Turns in one plane each, and the order they were made in; the first pair answered:
J360:
[-0.25 -0.46  0.44  4.55 -2.06 -5.96 -0.19  0.67 -0.10 -2.66  0.70  0.31
  2.70  3.52 -0.44 -1.00 -3.11  1.05 -0.36  0.22 -0.13 -1.58  2.56  1.97
  1.54  1.00 -1.74  1.90 -1.79 -2.90  1.64  1.53 -0.70 -1.63 -1.43 -1.59
 -2.80] |-> [-1.72  0.99  1.92  5.57  0.34 -2.95 -0.25  1.40  0.61 -0.88 -0.80  2.17
  1.95  4.29  0.10 -3.22 -4.21  0.63 -0.32 -1.91  2.44 -0.75  1.92  1.50
  2.65  0.69 -1.02  0.47 -0.82 -2.90  1.78  2.54 -1.07  1.66 -0.22 -2.87
  1.04]
[ 1.80 -1.58  0.74 -1.71  0.83  6.68  0.73 -3.19  1.01  2.31 -2.13 -1.88
 -1.56  1.25  0.61 -1.37 -0.75  0.71 -1.60  2.84 -2.43  0.45  0.75 -0.01
 -2.08 -0.74  4.00  3.35  3.48  1.96 -1.95  1.94  0.71  1.60  1.25 -4.49
  3.31] |-> [ 1.04 -4.28 -0.15 -4.73 -3.01 -0.82 -1.22 -1.45  0.14 -1.06  2.59 -4.74
  1.71  0.05 -2.19  1.61  1.44  0.52 -0.79  2.08 -4.49 -1.50  0.71  1.24
 -3.71  0.12  0.94  0.84  0.14  0.66 -0.82  0.44  1.01 -4.43 -0.47 -0.61
 -6.17]
[-1.97  3.03  1.61  2.05  1.59  1.58 -1.44  1.77 -1.54 -0.59 -0.40  2.47
 -0.22  0.30  0.40 -2.13 -1.56 -3.20  2.00 -0.38  2.51  0.85 -1.33 -0.83
  1.64 -0.09 -1.29 -3.45 -0.39  1.45  1.66  1.35 -0.92  1.86  0.93 -1.14
  3.50] |-> [ 2.16 -0.99 -0.89  0.22  1.53  4.87  0.60 -0.08  1.26  1.88 -0.48  0.40
 -1.58 -1.85  0.11  0.30 -1.61  0.85 -0.16  5.10 -0.89  0.44 -1.02 -0.41
 -0.06  0.31  0.64  2.35  0.45  0.90 -1.50  0.08  2.22  3.59  0.88 -3.11
  1.84]
J100:
[ 0.73 -2.97 -2.41 -2.61 -0.12  2.35 -1.36 -2.83  1.41 -0.05 -1.85 -1.91
 -0.49 -0.29  0.73  2.21  3.97  0.82 -1.28  4.70 -1.43  0.92  3.23 -0.19
  2.03 -1.65 -0.02  3.01  0.75  0.07 -1.68  1.23  2.09  0.01 -2.37 -2.09
 -0.31] |-> [-3.81  0.60  0.77 -0.28 -1.41 -2.60 -2.88  1.26 -1.51 -2.36 -1.58 -0.81
  1.95 -0.72  0.43  2.23  3.09 -3.51 -0.10  0.13  0.07 -0.99  4.38  1.67
  1.74 -2.06 -3.88 -2.15 -1.00 -1.16  0.03 -0.22 -0.25 -1.16 -4.13  1.72
 -0.18]
[-1.24 -0.54  1.55 -0.06 -0.19 -3.09 -1.17 -0.04 -0.52 -0.44  0.50 -0.51
  2.77  1.90  0.04 -0.76 -0.94 -0.43 -1.21 -1.04 -0.01  1.65 -1.20 -0.12
  0.75 -0.24 -1.01 -5.13  0.15  0.88  1.79  2.11 -1.13 -1.77 -0.16 -0.91
  0.74] |-> [ 0.39 -0.74  0.78 -0.12  1.39 -0.81 -0.24 -1.62 -0.61 -0.01  0.56 -0.44
  1.92  1.98  0.52 -0.61 -1.05  1.82 -1.49  1.23  1.16  2.98 -1.81 -1.53
  1.43  1.50  0.60 -2.64  1.95  3.21  0.79  2.26 -0.98  0.58  1.58 -2.16
  0.28]
[ 1.39  1.86  2.45  2.68 -3.25 -2.30  0.29  0.14 -0.87 -4.33 -3.53 -1.51
  0.11  0.04 -1.78  3.22 -1.93 -3.00 -1.52 -1.72  3.62 -2.74 -0.59 -0.42
 -4.46  3.63 -2.24 -2.76 -1.19  6.51 -1.27 -3.53 -1.24  0.68 -1.21  1.18
 -4.36] |-> [ 5.53 -1.94 -0.35 -0.08 -2.16  1.04  2.35 -4.02  2.11 -2.08 -2.81 -3.60
 -1.45 -0.13 -2.56  3.86 -0.31  0.78 -3.08  2.57  0.32 -0.26 -1.64 -1.30
 -4.85  3.77  1.22  2.06  0.40  6.81 -2.18 -2.86  1.51  1.40 -0.97 -1.37
 -5.05]
[-3.63  1.00  0.91 -0.78 -1.40 -1.22  0.11  0.20 -0.72  0.95 -1.22  0.83
 -0.70  0.69 -0.19 -2.47 -0.25 -2.37 -0.82 -4.85 -1.77  0.15  0.05  2.92
  1.42 -3.20 -0.98 -5.12 -1.24 -1.88  2.77  1.38  0.75 -0.89 -3.01  0.02
  4.58] |-> [-0.16  2.81  2.01  1.45  3.60  2.19 -0.77  0.64 -1.10 -0.22 -2.98  2.28
 -1.76  1.47  0.84 -2.69 -0.58 -0.98  1.73 -1.11  3.71  2.32 -1.34 -0.76
  2.39  1.36  1.93 -1.02  1.22  1.61 -0.52  1.68 -2.04  4.89  2.93 -1.44
  4.19]
J688:
[-2.67  1.57  0.96 -0.10 -2.00 -3.35 -0.80  2.64 -1.18 -1.29  0.09 -0.08
  0.60 -0.50  0.57  0.15 -1.06 -2.41  0.75 -3.68  0.54 -0.85  1.02  0.66
  0.21 -1.87 -2.33 -3.75 -0.05 -0.77  1.87 -0.90  0.06 -3.16 -1.97  1.99
 -1.26] |-> [-2.51  1.32  0.52  1.08 -2.71 -2.64  1.26  2.74 -0.69 -0.52  0.35 -1.43
  0.70 -0.25  0.32  1.88 -1.67 -2.67 -0.59 -1.56 -1.12 -1.82  2.08  2.08
 -1.30 -0.66 -2.93 -1.10  0.34 -1.50  0.44 -1.50 -0.83 -1.75 -1.83  1.49
 -1.30]
[-1.65  1.21  0.23  0.95 -0.62  0.54 -0.12 -0.01 -0.87  1.01 -0.87  0.07
 -0.92  0.06  1.09 -0.88  0.11 -0.44  1.85 -2.53  1.26  1.42 -0.16  0.75
  1.93 -0.56  0.56 -2.22  0.37  0.07 -0.63  1.48 -0.93  1.00  0.47  0.68
  1.56] |-> [-1.78  1.69  0.07  2.00 -1.08 -0.05  0.59  0.39 -1.11  0.54 -0.57  0.65
 -1.07 -0.66  1.07 -0.56  0.16 -0.63  1.01 -2.32  0.88  0.08 -0.17  1.16
  0.50 -0.10 -0.34 -2.28  0.43 -0.35 -0.89  1.43 -0.98  1.04  0.56  1.00
  1.26]
[ 1.33  1.41 -0.31  1.15 -1.31  2.29  1.54 -1.98 -4.04 -1.65 -3.33 -1.65
 -2.79 -1.30  0.33 -0.65 -2.05  1.36 -0.36  4.56 -0.02 -3.12  0.75  3.81
 -2.05  0.69  2.54  4.21 -1.13  0.71  3.07 -1.72  0.39  3.53  3.97 -0.92
 -0.08] |-> [ 1.29  0.78 -1.55 -0.17 -0.10  2.76  1.59 -2.64 -3.35 -1.19 -2.96 -1.39
 -2.56 -0.78  0.03 -2.18 -0.57  2.65  0.61  4.54  0.70 -1.54 -0.03  2.91
 -0.74  0.70  4.77  3.87  0.09  1.63  3.44 -0.22  0.25  3.30  3.32 -1.45
  0.71]

(2 to 3 turns a pair)
[-2.24  3.12  0.93  3.15  0.82 -0.12 -1.92 -0.02 -2.50 -2.03 -1.35  0.85
  1.35 -0.27 -0.10  0.91 -2.83 -2.74  0.76  0.47 -0.09 -5.30 -0.25 -0.12
  1.43  2.27 -2.34 -1.93 -0.71  0.70 -1.73 -2.45 -0.20  0.76  0.93  0.84
  0.09] |-> [-3.26  1.84 -0.52  1.34 -0.09 -0.05 -1.28 -0.67 -2.02 -0.18 -0.76 -0.10
  0.39 -0.25 -0.68 -1.18 -2.06 -2.59 -1.21 -1.47 -2.64 -5.22  0.19  0.46
  1.08 -0.92 -2.47 -4.18 -0.93 -1.90 -0.67 -1.89  1.58 -0.56 -2.09  0.16
  2.74]	J100 J100 J360
[ 1.81  1.07 -0.79  0.25  1.45  2.51  4.12 -0.40  1.82  2.41 -1.85  1.54
 -3.96 -2.34 -0.37 -1.84  0.56 -2.97  1.10 -1.08  0.77  3.02 -1.31 -0.44
  0.48  3.62 -1.84 -0.70  3.44  1.35 -2.40 -0.48 -0.41  2.05  3.51 -1.65
  1.64] |-> [ 2.61 -0.98 -3.16 -2.14  0.46 -0.64  2.54 -0.42  2.50  0.93  1.14 -0.79
 -1.71 -1.71 -1.91  0.01  2.36 -1.07  1.70 -0.46  1.77  2.84 -2.48 -1.71
  0.29  4.61 -2.17  0.25  2.51  2.74 -2.05 -0.58 -1.50 -1.29  3.96 -0.98
 -3.39]	J360 J360 J100
[-3.52  4.98  2.05  3.91 -5.22  0.52  0.85  2.27 -3.10  0.20 -4.80  3.26
  1.19 -0.43  3.93 -0.47 -2.01 -5.30 -0.76 -3.74 -0.11 -7.87  2.51  0.41
  0.94  1.48 -0.29  0.51  1.22 -2.66  1.64  1.79  0.43  0.48  2.83  1.75
  3.19] |-> [-0.91  5.65  1.93  5.12 -3.58  2.39  0.36  1.87 -3.66  0.28 -4.93  4.53
  0.51  1.00  3.47 -0.88 -1.88 -3.43 -0.16 -2.16  2.12 -6.69  2.22 -1.01
  2.16  2.90  1.14  2.80  2.33 -0.49  1.03  2.30  0.29  3.03  4.53  0.85
  2.73]	J100 J100 J100
[-4.69  2.61  4.03  3.25  0.89 -1.57  0.80  2.99 -1.62 -0.25 -2.39  0.74
  0.69 -0.42  0.59  0.62 -2.13 -2.25  1.85 -2.50  1.86 -0.38 -1.01 -0.85
  0.39  2.50  0.00 -1.63  0.07  0.98 -0.82 -1.30 -0.87  0.49  2.79  0.11
  2.69] |-> [-2.69  2.17  3.51  3.33  2.73  0.40  1.36  1.09 -0.37  0.03 -3.31  0.78
  0.08  0.29  0.61 -0.48 -1.21 -0.60  1.87 -1.03  3.16  0.60 -1.82 -1.82
  0.76  2.74  0.61  0.60  0.98  2.16 -2.03 -1.38 -0.51  3.05  4.68 -0.60
  2.44]	J100 J100 J100
[ 1.06  0.83  0.85  2.88 -0.05  3.35  3.04  0.48 -0.82  2.13 -2.26  0.82
 -2.62 -0.94  1.27  1.71 -2.09 -1.28 -1.57  2.62 -1.39 -1.85  1.42  0.69
 -2.37  0.92 -0.71  4.26  0.97 -1.88 -2.01 -2.21  0.43  5.06  1.03 -0.90
  2.61] |-> [-3.78  2.47  1.93  2.81 -1.65 -1.30  1.74  1.93 -1.30  0.01 -1.06  1.69
 -0.77 -0.95  1.64 -0.03 -1.79 -3.80 -0.30 -2.72 -1.94 -3.47  1.20  1.66
 -1.47 -1.51 -3.55 -2.52 -1.82 -3.30  1.39 -2.65 -0.35  0.63 -1.59  1.95
  2.04]	J100 J360 J360
[-1.56  1.11  1.92 -3.90  1.22  1.07 -1.13 -1.89  0.91  1.62  5.24 -0.87
  0.06 -3.33  1.85 -2.90  0.22  1.10 -5.43 -4.55  0.67 -0.04 -3.23  0.87
  2.68 -3.23  7.17 -5.54 -2.18  1.52  5.09  2.06  0.34 -2.67 -5.33 -1.04
  1.84] |-> [-3.23  4.64  4.49  0.14  1.45 -0.48 -1.31  1.12 -2.26  1.19  2.63  1.53
  0.20 -3.91  2.61 -2.28 -1.57 -1.82 -3.76 -5.41  3.53 -1.98 -2.19  1.43
  2.23 -1.80  5.13 -7.19 -1.59  1.60  4.47  0.91 -1.56 -1.89 -3.98 -0.55
  3.53]	J360 J100
[-0.50  1.72  1.32  0.71  0.51 -0.54 -2.36  1.64 -0.10 -1.94  0.25  1.22
  0.71  1.10  0.30 -2.18 -0.15 -0.24  2.46 -1.61  4.17  2.40 -0.39 -1.33
  2.63  1.59  0.57 -1.43  0.57  1.50  1.96 -0.22 -0.51  0.39  2.71 -0.30
  0.98] |-> [ 0.02 -0.47 -0.20 -1.06 -2.96 -3.64 -0.52  0.86  0.15 -1.33  2.20 -2.12
  1.27 -0.74 -0.94  2.20  0.16  0.21  0.21  0.50 -0.97 -0.47  0.73  0.41
  0.39  0.76 -2.36 -0.21 -1.34 -1.67  1.83 -1.34  0.26 -3.05  0.47  1.71
 -3.68]	J360 J360 J100
[-0.86  2.63  2.30  2.49 -0.97 -2.43 -0.17  3.09  0.26 -3.42 -0.72  0.08
  2.02 -0.85  0.21  0.85 -0.74 -0.68  1.11 -0.97  2.43  0.16 -0.38 -0.18
 -0.66  1.68 -1.49 -1.89 -0.51  1.04 -0.56 -1.34 -2.36 -1.62  2.31  1.35
 -1.65] |-> [-3.24  2.56  2.14  2.00 -0.82 -0.31  1.72  1.53 -0.16 -0.37 -1.18  0.63
  0.24 -1.08  0.30  1.05 -1.85 -1.71  0.13 -1.94 -0.05 -0.49  0.34  2.14
 -1.87 -1.25 -2.14 -2.96 -0.18 -2.29 -0.43 -1.57 -0.94 -0.13 -1.19  0.99
  2.85]	J360 J100 J100
[-1.82  3.17  2.69  3.93  2.96  1.25 -0.29  1.29 -1.20 -1.79 -0.55  3.52
 -2.49  2.09  2.23 -2.56 -4.27 -2.75  2.97 -5.07  5.35  2.68 -3.08 -1.85
 -0.95  0.79 -0.64 -5.05 -3.39  0.52  0.78  2.55 -1.12 -1.28 -2.44 -0.23
  2.52] |-> [-0.36  2.56  2.81  6.69  3.89  4.45  1.57  1.72 -1.15 -1.36 -3.11  3.97
 -3.70  0.82  2.83  0.31 -4.69 -2.78  2.18 -1.86  4.19  0.99 -2.15 -0.11
 -2.24  2.34 -1.41 -0.32 -2.28 -0.84 -2.68  1.33 -0.78  1.20 -0.28 -0.34
  2.88]	J360 J100 J100
[-1.08 -0.12  2.09  1.54 -1.69 -2.87 -1.02  4.01 -2.22 -2.28 -0.59  0.42
  1.71 -0.80 -0.49  2.18 -0.75 -1.04  0.64  0.42 -0.12 -1.58 -0.47  0.08
 -0.98  0.49 -2.55 -1.07 -1.68  0.76  0.58 -2.33 -2.24 -2.54  0.88  0.78
 -2.72] |-> [-1.05 -1.86  0.31  1.20 -2.08  1.28  1.96  1.59 -0.60  0.94 -1.52  0.87
 -0.51 -1.00  0.82  2.55 -1.63 -0.59 -2.24  1.67 -4.51 -2.50  0.60  2.25
 -2.46 -0.75 -2.62  1.88 -1.91 -1.84  0.34 -2.41  0.35 -0.96 -1.40 -0.43
  0.93]	J360 J360 J100
[-0.06  1.23 -0.34 -0.61  1.05  0.71 -0.59 -0.22 -0.49  0.09  0.34  1.24
 -0.06  1.06 -0.20 -2.02  0.38 -0.30  0.67 -1.44  2.16  1.45  0.00 -0.68
  1.25 -1.34  0.98 -1.92  1.22 -0.23  0.22 -0.40  0.66  1.36  0.44 -0.66
  2.40] |-> [ 0.86  0.63  0.80  0.83  1.45  0.68 -0.85  0.05 -0.53 -0.39  0.26  1.59
 -0.27 -0.07 -0.15 -0.05 -0.30 -0.48  1.24  0.39  2.81  0.52  0.60 -1.19
  0.83  0.66  0.81  1.05  0.88  0.78 -1.17 -0.26 -0.55  1.49  1.63 -0.78
  0.52]	J360 J100 J100
[-0.51  1.12  0.71  1.47  0.16  1.49  1.82 -1.25  0.52  0.43 -2.00 -0.09
 -1.45 -0.61 -0.38 -0.80 -0.58 -1.53 -2.04 -0.47 -3.32 -1.28  2.00  1.30
 -1.64 -1.17 -0.51  0.18 -0.21 -3.40 -0.28 -0.09  1.30  1.95 -1.06  1.71
  1.56] |-> [-1.14  0.86  1.35  2.07 -0.64 -1.94  0.52  0.80  0.03 -3.57 -0.44 -0.62
  0.83 -0.29 -0.40  0.84 -0.42 -2.53 -0.71 -0.22 -1.68 -2.25  1.51  0.71
 -1.56  1.04 -1.75  0.21 -0.36 -2.82 -0.28 -0.80  0.50 -0.58  0.17  1.97
 -3.32]	J100 J360 J360
[ 0.67 -1.18 -0.87 -1.66  2.33  1.30 -1.41 -0.98  1.19  1.75  0.06  0.66
 -1.53  0.22 -0.10 -1.86  0.35  1.81  0.51 -0.93  1.20  2.40 -0.20 -1.26
  2.42  0.08  3.19  0.15  0.93  1.45  0.07  2.18  1.76  1.11 -0.36 -2.45
  2.71] |-> [-2.38  0.51  0.69  0.99  1.35 -0.56 -1.37  1.08 -0.82 -0.12 -0.67  1.87
 -1.00 -0.11  0.13 -2.25 -1.35 -1.33  1.10 -3.25  0.71  0.50  0.84  0.11
  1.59 -0.62  0.78 -3.82 -1.04  0.33  1.07  1.20  0.59  0.61 -0.91 -0.16
  3.85]	J100 J360 J100
[-0.50  2.64  3.22  4.07  1.26  3.57  0.07  1.76 -1.66 -1.46  0.07  1.20
 -1.29  0.03  4.07  1.86 -2.21 -0.11  1.08  0.30 -0.47 -2.09  0.88  2.10
  0.04  3.61 -1.95 -0.11  0.78 -1.29 -0.49  1.13 -3.41  4.41  2.76  0.06
  4.17] |-> [-2.21  3.74  3.57  4.95  1.02  0.80 -0.74  2.61 -2.47 -2.15 -0.09  0.68
 -0.85  0.57  3.39  1.41 -1.99 -0.48  1.47 -0.93  0.05 -2.41  0.01  1.40
  0.40  3.13 -2.95 -2.05  0.09 -0.59 -0.07  0.38 -3.02  2.44  2.80  1.01
  2.72]	J360 J360 J360
[ 1.57 -0.19  0.74  1.24  1.47 -1.14 -0.58  0.04 -0.49 -0.77  0.41  1.62
  0.40 -0.78  0.42  0.99  0.18  1.04  1.97  2.29  3.34  0.84  0.23 -1.45
  0.72  1.37  0.93  2.52  0.92  3.26 -1.52  0.10 -1.31  2.76  3.19 -1.02
  0.03] |-> [-1.05  1.74  1.80  2.60  1.70  0.77  1.61  1.20 -1.26  0.55 -1.92  2.82
 -0.66 -0.74  0.79 -0.07 -1.85 -0.91  0.72 -0.37  2.95 -0.48  0.40  0.57
  0.55 -0.72  0.37  1.52  1.31  0.67 -1.18 -1.86  0.03  3.71  1.12 -0.75
  3.65]	J100 J100 J360
[ 0.11 -0.16  0.38 -0.38 -1.29 -2.14 -1.67  0.68 -0.55 -1.96  0.94 -0.13
  2.74 -1.00 -1.32  1.52  0.59  0.63  0.92 -0.81  1.94 -0.81 -0.17 -0.20
 -0.52  2.88 -0.94 -1.02  0.35  0.76 -0.18 -0.27  0.06 -1.49  1.29  1.12
 -3.76] |-> [-1.16 -1.42 -1.44 -0.98 -1.25 -0.55  0.92 -0.75 -0.92  1.30 -0.26 -0.41
  0.86 -1.16 -1.35  1.37 -0.91  0.38 -2.15 -0.84 -2.84 -1.76  0.52  1.76
 -1.06  0.01 -0.95 -0.06  0.14 -3.09  0.37 -0.36  1.92 -1.21 -2.68  0.35
 -0.31]	J360 J360 J100
[-0.19  0.63  3.35 -1.34 -1.63 -5.99 -4.12  0.91  2.66 -2.59 -3.49  0.81
  3.20 -1.31 -1.21 -1.11  0.96  0.80  4.06 -2.66  1.99  0.12  1.32 -0.63
  3.90 -0.14  0.34 -6.59 -3.16 -1.27  2.69 -0.09 -0.28 -1.37 -0.29  2.71
 -1.35] |-> [-1.78  2.65  4.20  0.40  0.86 -0.11 -0.93 -0.32  2.62  0.72 -7.28  2.49
  0.25 -1.20  0.52 -2.73 -1.27 -0.15  2.61 -3.80  0.79 -0.27  3.13 -0.61
  2.95 -0.52  1.11 -5.39 -1.62 -2.71  1.84  0.77  1.01  2.49 -1.15  0.82
  6.04]	J360 J100 J100
